One turn sends every row of this set to another row. A few are shown first. Where does it send the rows asked after them?
K: [-1.64  1.35  0.74  1.14 -4.54 -0.68 -3.37  3.37 -1.79 -3.76  2.49  4.72
 -0.87 -0.07  1.25 -0.13  0.86  1.10  4.00  1.00 -1.29 -2.04  1.57  0.23
  0.94  2.17 -0.08  0.69 -2.12  1.01  2.70 -2.00]
B: [-1.33  1.78  0.80 -0.33 -1.55  4.88  2.28  1.27 -1.04  2.07  0.46  3.48
 -2.13 -0.45 -2.47  0.46 -1.59 -1.01 -0.37  2.48  0.20 -1.43  0.57  2.10
  1.06  1.18  0.01  1.01  0.30 -1.59  4.38  0.31]
S: [-1.10  1.63  2.23 -1.62 -0.43  5.67  2.29  1.83 -1.37  0.46 -1.77  2.26
 -1.30 -0.38 -2.53  0.65 -2.48  0.33  1.43  0.33  0.59 -1.10  0.30  1.60
  0.43  0.97  0.07 -0.64 -0.45 -1.71  3.87  0.48]
N: [ 0.45  2.63  1.51 -2.84 -2.17  1.83 -2.39  2.13 -1.92 -3.43  0.88  3.30
  1.37 -1.00  0.31 -0.68  2.13 -0.34  5.62  2.01  0.61 -0.70 -0.11  0.31
  3.73  2.74  1.68 -0.11 -2.22  0.40 -1.20 -3.23]
A: [-2.87  1.25 -0.54 -1.53  2.44  0.41 -4.16  0.62 -2.57 -0.17  0.70  2.56
 -0.50 -2.17 -0.94  0.60  2.19  0.10  1.90  0.95 -0.76  1.39  1.08 -1.31
  3.28 -0.05  0.68  1.84  0.19  0.10  3.48 -1.33]
X: [-2.67  2.23 -1.09 -1.14  1.07  1.12 -4.43  1.75 -2.30  0.40  0.63  2.46
 -0.95 -1.93 -1.51  0.58  2.02  0.32  3.00  0.45 -0.46  1.75  0.21 -0.99
  4.63 -0.34  1.01  3.26  0.42  0.79  2.96 -1.47]
L: [-1.80  2.06  1.02  1.13 -3.72 -0.12 -3.37  3.55 -1.37 -3.67  2.35  4.58
 -0.70  0.33  0.89 -0.42  0.81  1.63  4.81  0.67 -0.78 -2.06  0.78  0.42
  1.27  2.04 -0.28  1.59 -2.93  1.76  2.38 -2.27]
Q: [-2.35  1.16 -0.53 -2.19  1.35 -0.20 -4.37  1.62 -2.34 -0.52  2.31  2.63
  0.26 -2.40 -1.37  0.40  1.88  0.30  1.18  0.71 -1.98  1.54  1.37 -0.96
  4.09 -0.05  0.32  0.92  0.52 -0.67  2.59 -0.97]
W: [-1.39  2.17  1.18 -0.67 -1.05  4.58  1.80  1.89  0.00  1.56  2.05  4.05
 -1.50 -0.05 -2.71  0.34 -2.01 -0.04 -0.77  2.59 -1.61 -0.69  0.91  2.62
  1.23  1.54 -0.55 -0.04 -0.28 -1.96  3.23  1.02]
E: [-1.68  1.53  1.32  0.82 -3.28 -0.25 -3.01  2.92 -2.07 -3.91  1.80  4.10
 -0.26 -0.04  0.93 -0.65  1.04  1.21  4.48  0.47  0.50 -2.84  0.76  0.23
  0.96  1.85 -0.30  1.83 -2.95  1.84  3.13 -2.89]
G: [-1.54  0.87  0.95  0.77 -4.04 -0.83 -2.92  2.74 -2.48 -3.84  1.86  4.17
 -0.57 -0.41  1.27 -0.34  1.17  0.60  3.76  0.81 -0.02 -2.79  1.49  0.03
  0.65  2.01 -0.08  1.00 -2.12  0.98  3.44 -2.61]
V: [-0.11  2.69  1.56 -2.17 -1.31  1.65 -2.75  1.58 -1.28 -3.39  0.87  4.07
  0.58 -0.54  1.03 -0.16  2.02 -0.06  5.34  2.93 -1.20  0.21  0.69  0.14
  2.61  3.23  1.59 -1.33 -2.37  0.05 -1.35 -2.45]
Y: [-0.21  2.08  0.76 -1.41 -2.33  1.64 -2.54  0.95 -2.13 -2.74 -0.58  4.02
 -0.63 -0.85  1.66  0.36  2.35 -1.23  5.57  3.52 -0.63  0.05  1.17 -0.39
  2.06  3.35  2.35 -1.24 -1.18 -0.16 -0.24 -2.62]
M: [-2.24  2.12 -1.12 -1.94  0.05  0.49 -4.62  2.66 -2.06 -0.07  2.31  2.54
 -0.16 -2.15 -1.94  0.38  1.72  0.63  2.21  0.25 -1.62  1.92  0.48 -0.70
  5.35 -0.39  0.70  2.29  0.69 -0.05  1.98 -1.04]
Z: [ 0.33  2.04  0.70 -2.06 -3.21  1.82 -2.22  1.57 -2.78 -2.86 -0.64  3.24
  0.12 -1.26  1.01 -0.13  2.49 -1.37  5.77  2.46  1.18 -0.85  0.31 -0.32
  3.21  2.71  2.35  0.03 -1.05  0.14 -0.11 -3.46]
U: [-0.66  1.25  1.97 -2.12 -1.74  4.87  2.02  2.60 -1.18  0.14 -0.20  2.65
 -0.93 -0.68 -2.64  0.65 -2.65  0.30  0.53  0.36 -1.17 -0.72  1.09  1.64
  1.01  1.25 -0.19 -2.10  0.19 -2.88  3.17  1.13]
C: [-0.98  2.47  0.90 -0.92 -1.99  5.30  2.31  2.42 -0.82  1.96  1.06  2.91
 -1.23 -0.39 -3.49 -0.09 -1.76 -0.36  0.28  1.45  1.20 -1.68 -0.57  2.71
  2.46  0.73 -0.13  2.38 -0.21 -0.93  3.75 -0.12]
J: [-1.04  2.88  1.73 -1.24 -1.63  6.42  1.81  3.08 -0.63  0.98 -1.23  2.45
 -1.76  0.20 -3.23  0.62 -2.69  0.98  2.77 -0.05  0.18 -0.35 -0.71  2.00
  1.90  0.78  0.21  0.58 -0.46 -0.96  2.81  0.63]
D: [-0.91  2.92  1.29 -1.31 -1.43  5.11  1.83  2.98  0.19  1.48  2.66  3.53
 -0.64 -0.11 -3.74 -0.23 -2.16  0.54 -0.11  1.54 -0.70 -1.05 -0.29  3.15
  2.67  1.04 -0.69  1.26 -0.81 -1.26  2.52  0.58]
T: [-0.65  2.48  1.57 -1.72 -2.96  5.66  1.47  3.92 -0.43  0.62  0.26  2.74
 -1.39 -0.14 -3.28  0.68 -2.93  0.96  1.72  0.03 -1.53  0.02  0.03  2.16
  2.43  1.02  0.01 -0.93  0.12 -2.19  2.10  1.33]

K goes to G
Y goes to Z
Where do these go?
T goes to U
A goes to X
D goes to W

One turn sends every row of this set to another row. A few are shown first. Where does it send the rows asked after them?
zisup: [ 3.06  1.18  1.28 -0.88  2.89 -2.01 -1.71  0.60  0.35  0.50 -0.79  0.20
 -1.29 -1.05 -1.11 -1.30  1.59  2.37 -0.41 -2.23  1.19]
kob: [ 2.09 -1.00  5.65  0.58  3.53 -1.55 -0.96  0.11  0.80 -0.93 -0.64  3.18
 -2.72  2.04 -2.05 -1.35  0.37  0.99 -2.28  4.74 -0.05]
Kir: [-0.38 -1.11  0.52  2.20  5.82  0.27 -3.02 -1.92  2.26 -0.24 -0.53  3.36
  1.30  2.35 -2.88 -1.79  0.73  1.05  0.17  2.89  0.33]
Nuf: [-0.59  2.55  0.76  1.82  5.13 -0.99  0.61  0.29  2.08 -2.17  1.36  0.48
 -1.83  0.94 -0.37 -0.46  0.76 -1.84  0.80  0.33  1.03]
pem: [ 1.19  1.47  3.94  0.42  2.46 -0.01 -5.31  1.00 -1.02 -0.39  0.11  2.49
 -0.12 -1.12 -1.66 -0.69  1.60  0.06  0.19 -0.44  1.58]
kub: [-1.00  2.24  1.21 -0.44  2.02  0.22 -1.81 -0.12 -0.39 -0.17  2.12  1.07
 -0.99  3.07 -1.42  1.09  1.60  1.40 -0.76 -1.05 -1.04]
fof: [ 1.27 -3.99  2.11  2.41  3.38 -2.79 -1.97  0.16 -0.86 -0.42 -1.74  2.94
 -1.46  2.27 -0.53  0.53 -0.41 -0.28  0.35 -0.32  1.23]
toso: [ 3.31 -1.14  3.79  1.27  6.31 -2.15 -3.84  3.37  0.88 -2.40 -2.86  2.34
 -0.91  1.38 -0.75 -0.95  2.31  0.49 -1.05  0.29 -1.45]
Penan: [-0.74 -0.32  2.06  1.25  6.26 -0.04 -0.84  0.75  3.46 -2.22 -0.65  3.51
 -0.38  2.29  0.76 -2.71  0.73 -1.95 -1.24  0.02 -2.09]
Tuve: [ 1.53 -2.62  3.32  2.86  3.72 -3.92 -2.02 -0.66  2.59 -1.53  1.31  3.31
 -1.19  2.57 -1.31 -1.01  0.47  1.33 -1.43  2.64  1.03]
lote: [-0.68  2.83  3.77  1.59  2.97 -0.36 -1.81  1.83 -0.87 -1.85 -1.42  1.56
  0.97  1.67 -3.32 -0.18 -1.90  0.22 -1.33  1.91  0.23]
kof: [ 0.18 -0.91  2.03 -2.42  4.61  1.02 -2.75  1.60  2.41 -0.23 -1.58  3.37
  1.28  1.21 -3.24 -0.77  2.24  2.30 -1.85 -0.04 -1.24]
ful: [ 0.16  3.07  3.71  0.18  4.55 -2.90 -1.99  2.91  2.84 -0.15 -1.16  4.41
 -0.89  2.90  0.03 -2.61 -0.40  0.04  0.74  1.54 -1.78]
rafub: [ 1.08  1.80  3.65 -0.80  3.15  1.76 -4.17  1.91  3.86 -1.28  0.53  3.90
 -2.68  1.28 -0.35  1.20  0.05  0.30 -1.27  2.68 -0.26]
gabuv: [ 3.25  1.84  2.27 -0.05  5.44  1.87 -3.11  2.71  0.87 -1.36 -2.04  1.19
 -2.31  0.75 -2.36 -0.35  0.08 -0.20  0.67 -2.32 -0.55]
tekap: [ 3.34 -0.10  1.41  0.18  3.86 -0.91 -0.72  0.81  1.95 -0.37  0.06  1.76
 -5.98  2.37 -0.87 -2.46  0.85 -0.01 -2.36  1.39 -0.90]
kup: [ 1.73 -0.54  1.10  0.60  6.31 -1.05 -1.51  1.43  2.39 -2.97 -1.06  1.21
 -0.53  1.78 -1.44 -1.43  1.23  0.26 -1.23  5.62 -0.05]
Rurit: [ 1.65  0.82  3.20 -1.33  4.03 -0.77 -1.26 -0.91  1.07  0.10  0.37  6.84
 -1.68  2.57 -2.91 -0.74  0.32 -1.02 -1.83 -0.25  1.74]
solu: [ 0.25  2.22  2.87  2.82  3.58 -1.78 -0.94  1.24 -0.79 -1.96  0.91  3.28
 -2.73  3.58  0.60  0.09  1.66 -0.91 -2.46 -0.99  0.17]
vef: [ 2.74 -2.46  2.69  0.78  6.11 -1.02 -1.22 -1.13  3.15 -0.99  0.87  2.94
 -0.67  3.81 -0.23 -2.12  0.28  3.05 -0.33  0.92 -0.43]
kuzi: [-0.40 -0.43  2.66  0.26  1.57 -1.78 -0.63 -0.04  1.64 -0.03 -1.89  3.09
  0.69  2.73 -1.59 -0.61  0.11  0.53 -3.42  4.47 -0.25]
dagi: [ 2.62 -0.31  2.09  0.73  4.62 -2.93 -4.24  0.65  0.94 -1.59  1.40  2.18
 -3.19  0.63 -1.96  0.10 -0.73 -0.89  1.74 -2.10  0.83]
Sukuv: [ 3.36  3.57  3.74  0.58  5.03 -1.12 -4.57 -0.01  1.34 -0.57 -0.56  0.91
 -0.97  1.12 -1.85  0.02  0.49 -0.01 -2.06  4.19 -0.16]
duve: [-0.10 -0.97  5.73 -0.36  5.66 -1.69 -1.91  2.11  0.34  0.02 -0.96  3.82
 -1.08  0.01 -1.49 -0.23  0.53 -0.66 -1.16  0.61  3.45]
Moti: [-0.17  0.51  2.10  0.59  4.75  1.51 -0.29  0.83  3.45 -1.61 -4.77  2.60
  0.11  2.05 -1.36 -1.09  1.52  0.07 -2.26  1.05 -1.29]
vud: [ 1.39  1.58  1.70 -1.41  4.77 -3.24 -3.52  0.11  2.92 -1.19 -3.17  2.65
 -3.82  4.56 -1.68  0.85  1.17  1.51 -1.27 -0.52  0.12]
Fusu: [-0.49 -0.39  2.39  0.45  5.88  1.39 -3.14  0.08  0.50 -0.66 -0.74  2.69
 -2.54  5.10  0.31 -0.33 -2.08  2.03 -0.70  0.27 -0.91]
guna: [ 3.85  2.93  2.15  0.07  3.44  0.66 -2.76  3.62  1.99  0.68  0.18  0.45
 -1.08  2.30 -3.06 -0.92  1.79  1.29 -1.31 -0.38  0.20]
Kefa: [ 1.15  2.01  1.45  0.24  5.75 -0.46 -2.14 -1.35  3.07  0.69  2.81  1.17
  0.31  1.35 -2.64 -0.58 -0.57  2.78 -1.18  0.43  1.51]
rig: [ 3.04  1.75  2.31 -0.20  2.43 -4.27 -1.04 -0.76  1.02 -2.12  0.50  2.12
 -0.10  2.40 -3.98 -0.91  0.89  1.95  0.62  1.60  0.79]
Fis: [ 1.19 -0.99  1.29  0.72  6.99 -1.69  0.37 -1.53  0.52 -1.73 -3.05  2.87
 -0.33  1.35 -2.54  0.47 -0.44  0.99 -2.41  1.91  1.69]
detog: [ 1.23  2.19  1.25  0.72  5.14 -1.19 -2.41 -1.74  0.35 -0.92 -3.84  1.04
 -1.62  3.81 -2.12  1.02 -0.11 -2.05  0.42  1.14  2.00]
Gurig: [-0.02 -1.49  1.77 -0.83  4.55  1.58 -3.20 -1.29  0.17  0.19 -0.09  1.65
 -0.64  2.61  1.88 -0.99  2.98  0.17 -0.93  0.90 -1.15]
lera: [ 1.65  1.47  0.98  1.98  2.03 -0.25 -1.06  1.07  3.34  2.73  0.37  3.29
 -1.09  3.57 -0.98 -1.30 -0.84  1.61 -0.43 -0.59  1.46]
Fon: [-0.87 -1.72  1.10 -0.02  0.74 -1.34  0.08  1.70  1.70  0.44  0.48  2.44
 -1.02 -0.46 -0.87 -1.05  1.23 -0.14 -0.42  2.11 -1.26]
kas: [ 1.24  1.08 -0.25  1.68  4.43  0.55 -2.97  0.73  3.28 -1.19 -2.95 -0.42
 -1.05  1.32 -1.97 -1.49 -2.40 -0.58 -0.73 -0.69 -1.04]
dilu: [ 3.50 -1.14  2.93 -1.41  4.80 -0.59 -0.53  1.62  1.60  0.37 -1.18  1.35
 -2.30  2.26 -1.27 -2.36  4.19  1.37  0.20  1.24  1.89]
navo: [ 1.20  2.96  1.41 -2.23  2.18  1.04 -1.80  2.17 -0.88  0.48 -1.22  0.86
  0.26  2.33 -2.12 -0.40 -0.03  0.82 -0.76  0.41 -1.73]
vizal: [ 0.67  1.06  1.40 -1.29  1.35 -3.74 -3.09  0.33 -0.90  0.03  2.54  1.88
 -0.80  2.02 -1.60  0.07 -0.79  0.09  0.16  0.90 -0.68]
Pigal: [ 1.52 -1.81  2.84  3.17  6.89 -0.45 -1.69  0.07  4.03 -3.32 -1.37  3.11
 -1.58  1.93 -0.97 -1.23  1.83  0.83 -0.72 -0.79  0.05]
bivud: [-1.32 -0.48  2.30  0.09  4.67 -3.66 -3.52  0.78  2.26  2.26 -2.29  1.73
 -0.71  0.63  1.23 -1.94 -0.27 -0.40 -0.91  0.41 -0.75]
Guf: [ 0.23  0.94  1.81  3.79  5.48 -2.18 -0.03 -0.85  1.61 -0.89 -1.36  3.00
 -0.54 -1.20 -1.41 -2.15  1.17 -0.41 -1.09  2.33 -1.11]
Dol: [ 3.36  1.25  3.70  0.27  4.52 -0.37 -4.79  1.99  1.41 -1.14 -0.96  2.87
 -1.74  1.51 -1.77  2.54 -1.13 -1.55 -0.26 -0.83  2.04]
daf: [ 0.35 -0.04  0.92 -2.03  3.68 -0.03 -2.92  1.62 -1.23 -2.88  0.21 -0.03
 -0.89  0.50  1.01  0.92  0.58 -0.04 -0.78 -0.68  1.24]
Riba: [ 0.71  0.46  0.56 -1.17  2.69 -2.32 -5.51  2.38  1.11 -0.16 -2.11  0.02
 -0.40  1.80 -1.03 -1.41  0.43 -0.14  1.82  0.25  1.60]
sutir: [-1.26 -0.35  2.92 -0.09  4.28 -1.51 -0.70 -0.20  2.05  0.48 -4.40  3.74
 -1.27  3.01 -3.15 -1.88 -0.47 -1.65 -2.18  1.35  0.17]
Napu: [ 3.17 -0.21  0.65  0.54  4.26  0.09 -3.03 -2.14  2.08 -4.44  1.78  2.04
 -1.58  0.66 -1.39  0.12  0.58 -0.70 -0.39 -0.22 -0.50]
gul: [ 0.49  1.70  1.33 -0.07  2.45 -4.44 -2.98  0.31  1.96 -0.57 -0.45  1.33
 -2.92  1.60  0.07  1.68 -0.48 -0.99  1.43 -0.66 -0.76]

bivud goes to Nuf
lera goes to tekap
pem goes to Fis
Where do these go?
Pigal goes to navo
kas goes to Fon
Penan goes to kub

